rotation ticks, each row followed by its count of ticks:
The counts run from 0 to 104.
-33 42 20 25 -17 -29 -8 44 22 -21 2 12 30 -61 20 2 -36 23 63 -19 -49 19 32 13 -15 -23 -10 5 11 3 25 49 6 -10 22 -16 -27 51 -11 35 17 -25 59 -9 -17 -19 1 -11 18 -12 19 2 33 32 -11 -21 -18 8 -24 8 29 -16 -39 -18 20 10 4 -19 -5 -26 9 -31 -11 14 22 8 2 | 32
13 29 -10 29 28 -32 -35 38 -5 -34 -17 -4 23 -23 -16 -29 -31 5 22 -6 -28 42 -26 7 -43 -16 -13 30 10 35 18 -20 31 41 28 -36 -23 47 -12 -9 11 8 9 70 -14 48 51 -10 -13 26 5 -2 -18 24 -4 -12 6 -2 53 -21 -32 -10 -12 21 19 6 17 -10 26 28 19 16 31 19 -2 -51 -2 | 97
-19 25 20 7 -11 1 -28 31 47 -1 -7 4 17 -15 -40 -61 17 -22 21 0 -5 29 -25 -13 -35 10 -51 -7 -48 5 -7 -15 5 37 42 1 11 17 24 -41 31 -15 -9 -1 10 32 52 18 6 -20 16 -32 1 18 -20 4 12 -12 27 -26 -23 2 -28 -10 2 28 -6 -38 10 -5 57 -8 13 10 -48 -11 -5 | 38
-34 18 7 4 -17 -54 -11 -30 35 -6 24 -34 37 8 -38 60 3 -1 13 4 -32 -22 4 -34 -36 -8 -56 -33 10 33 -16 10 -1 33 18 1 -37 -21 -15 -16 56 10 -4 -9 3 20 7 -26 -1 10 55 -61 12 -29 -17 4 17 -21 -14 25 -33 -20 -2 -9 -11 -11 -14 1 8 -30 -7 11 6 3 -18 -7 12 | 103
14 26 5 31 37 -52 -21 34 11 0 35 -13 12 -7 -6 3 -17 -29 3 -37 -15 22 30 14 -57 -9 21 30 31 13 16 2 -7 -35 -5 -20 -16 -14 -19 -26 48 15 -19 30 12 56 42 -18 12 25 -5 -22 3 4 6 30 15 8 -26 -11 -26 -12 6 45 -5 7 9 -12 39 33 -4 -9 56 -18 -60 -5 -12 | 14
-5 -15 23 -18 -28 33 -18 -3 -14 27 0 33 20 52 -5 -53 -42 -32 -2 -13 -25 -21 1 16 -35 -17 -9 -9 -14 -16 -54 0 -2 19 6 13 -9 4 -27 -32 50 -8 8 -70 46 16 4 -4 36 1 1 -5 0 45 -3 -11 -49 0 -21 10 -12 2 -24 13 -31 -13 28 -9 12 0 27 -28 12 9 50 -19 -4 | 55
41 -1 13 7 -5 -11 -17 15 -1 27 4 -22 34 27 -11 -27 -36 -57 -32 -26 -7 -12 2 -18 -39 -7 22 -17 -9 -8 -27 3 -2 -24 -14 21 -21 -20 9 -16 20 -19 11 -46 26 16 32 53 51 -11 -18 3 21 24 49 61 21 -6 -21 -14 -6 23 -12 -21 -9 16 -18 -26 -40 56 43 2 14 5 5 63 -7 | 63
17 47 0 43 -17 -19 -39 22 -6 41 18 -7 -14 -21 19 -30 -10 -8 23 -32 -62 -24 14 21 -31 20 -28 29 -4 5 9 3 -5 -17 -9 -11 -34 -3 -9 -24 20 -1 24 39 -24 14 70 -3 18 13 9 -19 -46 15 -23 37 45 20 9 -24 -6 -7 -9 -5 27 45 -8 -22 -24 -10 21 -17 15 -28 4 16 13 | 88
2 5 1 8 22 -69 -19 27 28 -60 -15 -3 19 -45 -13 -7 6 4 49 0 -27 53 5 5 -39 -37 -4 4 26 58 37 9 -23 4 -9 -33 -15 30 -4 -16 28 19 3 61 17 20 30 18 -23 3 40 -13 -28 -13 3 -25 -11 -5 66 34 -4 -11 -2 2 -15 12 -8 -21 39 -1 6 5 24 -4 -30 -3 23 | 99
4 38 24 8 2 -13 -40 45 69 -32 -10 29 4 -31 -16 -40 -21 -12 33 -2 -4 18 -11 0 11 -37 -22 -10 -56 28 -5 16 5 -5 42 -43 29 27 6 7 48 -13 -15 10 32 21 31 14 -14 -22 46 0 33 36 -7 -26 -20 -7 17 11 -45 26 -41 20 2 9 24 -54 7 -7 31 17 -10 6 -57 -15 -7 | 40
6 3 -33 -11 -33 6 32 8 22 13 -15 21 -53 23 23 -54 -38 11 -11 -10 -35 -35 45 29 1 -13 23 15 1 -6 18 -19 -42 -66 -36 -34 -15 -33 12 -7 33 13 20 18 17 -2 7 26 12 32 20 2 -48 -15 20 1 -15 4 -9 34 6 11 17 6 -23 -11 -11 -8 25 -17 -28 -2 -1 -9 47 37 27 | 0
11 56 10 38 -8 -18 -12 27 25 35 21 1 -7 -33 8 -25 -18 2 54 -19 -41 -3 18 9 -20 20 -26 46 -7 3 12 12 -20 -30 5 -22 -11 14 1 12 10 -2 31 45 -28 15 65 10 9 36 17 -25 -26 34 -26 31 39 5 -2 -33 -2 -6 -25 -2 14 50 7 -40 -18 6 5 -19 25 -33 -3 22 -8 | 89
-4 33 -44 31 22 -46 -10 45 33 3 -3 -19 -8 15 -12 -4 5 -22 -21 -26 -12 13 13 -15 -23 7 -1 -3 19 -4 31 -31 46 -25 -16 -14 -31 -20 36 -12 8 4 -10 25 -10 16 53 10 11 21 20 4 -35 -31 33 54 51 22 17 13 1 20 34 5 0 -22 -27 -7 19 43 39 38 1 12 -32 35 28 | 11
-35 46 -11 -12 -12 0 -56 17 24 26 31 -1 -17 4 20 -19 2 26 -20 -4 -54 -28 15 31 3 -3 -54 -12 -18 -12 2 2 45 12 50 -35 -53 30 19 -16 54 24 40 33 -17 -15 11 -49 -3 -23 14 -35 -19 -4 -19 10 41 -11 -15 4 6 -7 -5 13 -9 -16 21 26 15 -5 11 -13 -5 18 5 -20 26 | 28
-38 18 4 -15 -15 10 -48 34 21 -2 35 2 0 -16 14 -20 0 28 1 -26 -65 -14 11 10 -11 0 -49 18 -8 -41 12 29 30 14 56 -29 -44 43 20 -4 69 25 45 20 -11 -7 3 -45 1 -8 5 -29 -30 22 -24 28 27 -14 -39 0 -2 -25 -16 15 1 10 23 8 14 -3 21 -5 21 2 14 -21 -3 | 29
-40 31 9 31 -31 -19 -14 16 30 30 -26 3 6 -12 -21 -31 21 -19 10 -1 -16 -8 -20 -27 -11 15 -40 -13 -10 30 6 -19 36 38 51 -5 -19 14 44 -16 20 -33 20 12 -23 6 55 6 7 -17 13 -13 21 -22 -10 3 34 20 18 -23 8 2 -24 -51 26 -19 -14 -28 -14 -30 37 -7 -23 37 -4 -9 4 | 36
-39 -14 -17 -16 -55 -15 10 -26 42 -16 -14 6 -14 16 -9 2 1 -7 -30 20 -18 -24 18 -20 9 -15 -3 -53 -34 27 -9 -29 -37 17 -12 3 4 -20 4 2 40 -19 30 -32 53 -13 -30 34 23 -19 41 -19 4 -15 14 -32 -28 -27 -7 25 -1 32 0 -33 -35 -2 -24 -17 18 -29 8 17 -26 6 12 35 17 | 51
-12 18 -25 37 -8 -9 4 5 -28 45 9 -31 -12 9 26 -19 21 -3 12 -21 -51 2 14 6 -44 33 -2 33 12 -14 37 -13 13 2 8 -7 -44 0 21 -32 45 13 50 37 -41 2 36 5 16 12 10 -26 -58 -30 9 40 36 13 -13 -25 42 -36 6 -6 27 -40 -5 22 4 -7 -12 -43 13 7 47 4 22 | 86
10 16 -12 24 46 -45 -20 39 17 2 0 -12 -10 -10 -24 -2 -26 -29 -1 -33 -15 27 22 -6 -59 -1 22 30 31 -15 6 -10 20 -26 -1 -27 -19 -8 -2 -21 46 14 -11 35 -3 59 49 -12 17 31 14 -8 1 -11 19 30 46 -17 -15 -19 -44 -6 16 25 8 -1 -1 -4 45 49 13 8 38 -16 -57 -9 -8 | 13
13 -10 -10 3 -37 20 25 19 -6 5 -23 28 1 26 13 -63 -30 5 8 7 1 1 15 27 2 -16 19 1 -3 -19 -3 18 -42 -10 15 -8 13 14 20 -23 17 20 29 -30 32 -26 2 61 5 -12 -4 8 -9 46 42 -19 -40 26 3 26 74 0 -33 11 -19 -10 -8 -10 -1 14 -15 -22 -1 -12 74 17 9 | 58
22 9 -18 22 -19 -19 27 14 23 11 -6 20 18 20 0 -32 -22 -16 -14 -7 -2 22 18 0 -22 11 51 -30 -5 2 23 -8 -50 -37 -2 -17 42 -21 2 -7 26 18 -13 11 39 31 32 41 31 -6 -38 -4 37 34 41 6 -16 28 -30 -30 32 54 6 5 -56 -16 1 -1 29 31 -13 11 8 1 -15 56 -16 | 66
12 13 -24 21 -41 -13 1 -7 -18 60 17 -29 7 68 4 -29 -24 -2 -8 -14 -29 -62 24 -3 -17 7 -28 -1 -1 -48 -37 11 9 -41 -15 16 -29 -44 0 -17 42 6 -6 -25 -15 -17 21 -12 17 32 30 -7 -31 -14 21 45 34 22 -50 20 14 4 -14 24 2 -17 21 13 -14 18 -8 -11 1 13 24 50 34 | 3
-47 30 10 30 -22 -12 -33 13 41 19 -25 11 8 -18 -46 -31 16 -18 15 -8 -17 12 -39 -16 -28 14 -43 -4 -36 21 -7 -17 30 46 59 -2 -5 27 54 -30 21 -9 18 13 -10 33 51 9 1 -16 13 -29 9 15 -16 3 24 -12 22 -37 -4 -11 -32 -27 20 12 -1 -38 -10 -14 45 -10 -18 21 -23 -4 -16 | 37
-1 31 -33 27 34 -35 -24 28 17 14 -6 -15 -16 9 -6 -1 -27 -27 -32 -31 -23 9 13 -14 -44 3 -2 12 7 -13 12 -32 59 -26 -5 -30 -29 -6 29 -24 4 4 -8 19 -9 31 52 -14 30 27 12 6 -7 -32 21 48 66 6 1 2 -31 13 35 11 11 -8 2 -15 34 42 28 25 8 -1 -37 16 13 | 12
-21 -24 6 -24 -48 -10 25 -8 41 -31 -26 4 -13 6 -31 -9 5 -8 -27 28 -14 1 7 -10 -9 -16 13 -40 -31 41 5 -26 -69 8 5 -5 3 -4 5 4 39 10 53 -11 47 -2 -24 44 37 -31 33 -27 1 -4 18 -43 -35 -49 16 26 -3 13 6 -38 -30 0 -39 -28 22 -20 -6 6 -9 -28 24 18 -4 | 50
-13 22 -44 42 -5 -15 19 15 -28 32 -1 -14 -12 14 37 -15 6 -1 3 -22 -49 0 24 4 -39 10 11 19 21 -14 48 -19 23 -13 -4 -36 -54 0 31 0 34 16 58 46 -46 -1 26 -16 22 17 -5 -4 -33 -32 20 18 22 21 -20 -14 57 -21 1 -14 22 -57 -6 21 12 -17 -28 -30 -16 18 45 6 30 | 85
-33 37 15 -4 6 -17 -7 16 28 -9 8 36 -12 13 22 -11 67 8 -5 -24 -33 -3 6 45 -33 23 -31 -38 -1 33 15 -15 -22 7 39 -28 -19 34 35 17 65 25 23 40 -6 10 -17 -3 -19 -1 16 -52 -34 -35 7 -16 9 -40 -22 8 32 10 5 9 -5 -24 -16 31 47 -24 2 -21 -3 42 13 -14 37 | 26
-1 -23 24 -34 -43 -18 -33 -11 -4 -55 -20 -10 22 -20 -23 -15 -39 -9 -5 18 -37 2 -18 2 -7 -48 1 -7 25 48 -12 -28 -51 43 -3 -9 -3 12 -30 -7 18 -15 46 6 35 15 4 40 23 -35 6 -3 30 32 18 -21 -33 -33 52 17 -26 -6 -29 -21 -35 46 -21 -35 18 -6 5 15 -13 -25 27 -13 -24 | 48
22 22 -19 20 -24 1 -19 3 -13 60 14 -6 10 61 2 -24 -45 -5 5 -25 -24 -51 23 14 -20 18 -31 21 14 -35 -37 18 23 -26 1 3 -34 -30 6 5 32 5 -4 -7 -12 0 40 -29 33 52 3 -9 2 16 26 53 21 32 -50 -21 18 -1 -23 37 22 10 11 6 -11 20 -14 -5 0 13 41 36 -9 | 4
19 -2 9 41 1 -12 -16 9 -18 13 5 -6 0 8 -14 -2 -53 -15 11 -11 16 7 22 -1 -49 -52 36 18 38 -2 -26 -38 9 -37 -39 -10 -6 -49 -25 -21 5 -9 26 -2 23 34 30 -4 31 26 28 24 -2 8 34 37 -27 28 17 24 -30 -26 -16 7 19 16 -3 -4 41 33 -9 16 26 -58 21 -17 -13 | 72
-3 -7 -43 -1 -36 19 37 -14 28 33 -4 6 -41 43 12 -36 -24 2 -17 2 -26 -27 42 8 -11 14 16 18 -17 -30 14 5 -37 -54 -19 -45 -8 -36 48 -3 45 33 7 21 18 -10 1 23 15 34 33 -8 -28 -11 34 18 8 -5 -31 28 38 14 8 24 -17 -21 1 9 23 -9 -26 -26 -1 -6 39 52 31 | 1
-43 -11 -26 -15 -56 2 7 -27 43 15 -20 6 -20 51 -25 -17 -5 -13 -51 18 -25 -43 7 -24 6 -16 1 -49 -36 7 -27 -28 8 16 5 -21 -11 -21 16 -12 51 -7 32 -33 35 -7 -11 -10 36 -11 39 -9 23 -17 15 -16 -19 -43 -18 19 -18 21 3 -23 -18 -39 -16 0 13 -19 20 19 -28 24 31 12 13 | 52
9 -6 -4 -4 -37 35 3 7 -9 -6 -18 48 8 17 24 -65 -57 4 15 13 2 6 16 37 -6 -13 20 12 -14 -31 -8 14 -27 -22 28 -12 14 26 0 -12 19 4 23 -17 34 -10 3 43 16 11 -15 14 18 60 26 -32 -49 3 6 7 54 8 -50 22 -19 0 13 -21 7 -2 -20 -30 11 -1 86 -5 2 | 57
-35 29 7 32 -16 -40 21 40 21 -11 -10 6 23 -42 -5 13 -3 18 64 -9 -28 29 19 -5 -13 -13 4 1 5 0 29 47 -16 3 27 -22 -25 49 15 36 22 -24 47 0 -17 -5 -4 24 17 -6 13 -21 29 15 0 -37 -2 -2 -20 7 45 -5 -47 -26 33 -2 0 -22 -8 -37 -7 -31 -19 39 13 3 2 | 33
-20 -17 -29 36 -12 0 16 12 8 15 23 -5 15 27 -40 -11 -24 15 -29 -13 16 26 23 -44 -21 -31 35 3 4 -49 12 -32 42 0 -18 0 5 -35 11 -60 7 29 5 -10 17 28 17 -10 40 11 10 22 -27 10 33 56 3 52 15 27 -11 -7 5 12 -4 -13 -9 5 41 37 -4 29 23 -44 6 -10 -4 | 70
-38 26 20 -1 14 -9 -47 40 21 -7 27 1 28 -34 14 -10 -11 25 34 -26 -63 15 27 4 -23 -3 -39 21 0 -37 12 53 13 20 35 -1 -35 69 1 -14 64 18 40 -23 -5 -12 -3 -32 23 -15 24 -18 -34 42 -27 12 11 1 -36 11 2 -10 -28 -4 4 30 9 -6 4 5 25 -38 24 -18 2 -4 -5 | 30
3 8 -20 24 -38 -25 -9 -8 3 33 33 -3 -20 42 -14 8 16 14 -58 22 -3 -44 13 -3 -6 19 -5 -21 -9 15 -2 -47 8 -5 -3 -6 12 -53 30 42 19 46 41 43 -13 17 18 -8 2 6 -5 -38 -22 -23 35 41 4 -6 5 -5 20 23 25 24 -2 22 -21 31 43 17 -45 29 8 -21 30 17 -3 | 77
-12 36 34 18 -9 -29 -46 46 1 -11 3 7 35 -60 23 -8 -8 22 61 -26 -59 2 26 12 -20 -28 -26 5 5 -23 17 56 -3 -3 10 -11 -37 59 -27 1 30 -19 40 -22 -12 -3 4 -29 17 -17 15 -6 -1 32 -18 -8 -1 12 -29 21 9 -17 -41 -11 0 14 11 -11 -11 -4 25 -28 3 7 -5 12 7 | 31
-1 -45 -4 -5 -33 -21 -39 -17 -12 -24 6 -28 57 3 -48 -3 -19 -11 6 29 -22 19 -39 -29 -48 -44 -25 -3 19 16 -25 -13 -7 83 28 20 -23 22 -16 -36 49 15 35 -11 23 23 -9 11 6 -40 2 -17 21 28 25 -5 -15 -14 45 15 -26 -34 -35 -19 -11 6 -25 -6 12 17 17 6 3 -13 30 -33 -27 | 46
7 59 -2 52 -8 -50 13 31 45 18 8 0 15 -30 -12 14 24 16 49 -28 -18 12 23 -7 -12 14 0 -20 -21 33 26 42 -7 -36 -6 -28 -3 18 9 33 15 -7 -8 18 -13 7 36 24 -8 28 35 -14 -17 9 -14 4 2 30 -9 -3 22 17 -27 18 1 41 16 -20 -5 -20 2 -3 -9 13 -33 55 19 | 91
-4 28 -48 34 13 -51 20 41 32 7 -9 2 -14 21 -21 -10 13 -2 -30 -20 9 44 8 -13 -22 15 17 -8 9 -7 33 -24 30 -23 -17 -24 -26 4 57 -3 -2 26 -2 30 -15 2 40 43 12 6 -2 -9 -37 -26 39 61 46 34 20 3 34 33 28 6 2 -1 -37 3 19 27 10 21 -5 19 -8 43 32 | 10
-43 43 -30 64 6 -36 22 18 28 23 16 -14 29 20 -31 -6 25 5 12 -30 0 39 -16 -36 -24 24 -25 -18 -14 6 17 10 64 36 31 -10 -10 5 40 23 22 10 -17 24 -29 28 35 -14 -2 27 20 -32 -17 -8 14 20 10 23 -2 -11 23 11 -14 43 29 -32 16 7 14 14 17 18 4 59 -28 -5 2 | 94
19 5 -6 49 0 -18 -4 16 -10 1 17 -12 37 28 -16 -5 -39 -17 -9 -8 0 11 29 -21 -45 -44 28 5 34 -31 -17 -25 28 -24 -41 8 -5 -40 -12 -58 -8 7 12 -19 26 21 31 -14 29 14 17 27 -33 18 32 64 -17 56 22 30 -27 -12 6 3 5 7 6 -2 38 39 6 20 17 -46 8 -27 -11 | 71
-36 44 21 7 -4 -27 -13 21 27 -12 1 42 -29 6 14 -3 54 -5 9 -3 -23 -7 13 51 -31 5 8 -12 -11 40 16 -33 -15 -6 18 -40 -16 30 35 64 47 15 38 45 -10 31 0 4 -6 6 17 -46 -20 -35 8 -42 -10 -62 -8 -5 20 -3 -1 29 17 -6 4 15 58 -23 -12 -20 3 46 12 -4 24 | 25
-50 37 10 33 -19 -36 39 20 17 1 -24 2 44 -24 -4 5 22 -8 52 -2 -6 35 5 -7 -31 8 -4 -23 2 14 33 27 -12 16 26 2 -23 39 47 19 26 -28 45 -9 -20 -10 12 30 26 -13 9 -41 23 -13 8 -26 18 9 -13 -6 62 -9 -43 -33 28 -23 -36 -14 -19 -41 1 -30 -16 44 17 14 7 | 34
-14 -10 -55 37 -19 -8 26 17 17 24 10 -6 0 36 -30 -27 -36 25 -38 -19 16 23 14 -39 3 -9 23 -6 14 -61 24 -43 45 -15 4 -15 4 -42 34 -38 11 26 2 27 29 10 32 6 41 9 5 17 -14 10 29 48 -2 68 3 6 8 25 13 7 -18 -37 -9 4 44 41 -18 34 -2 -20 -5 -5 0 | 69
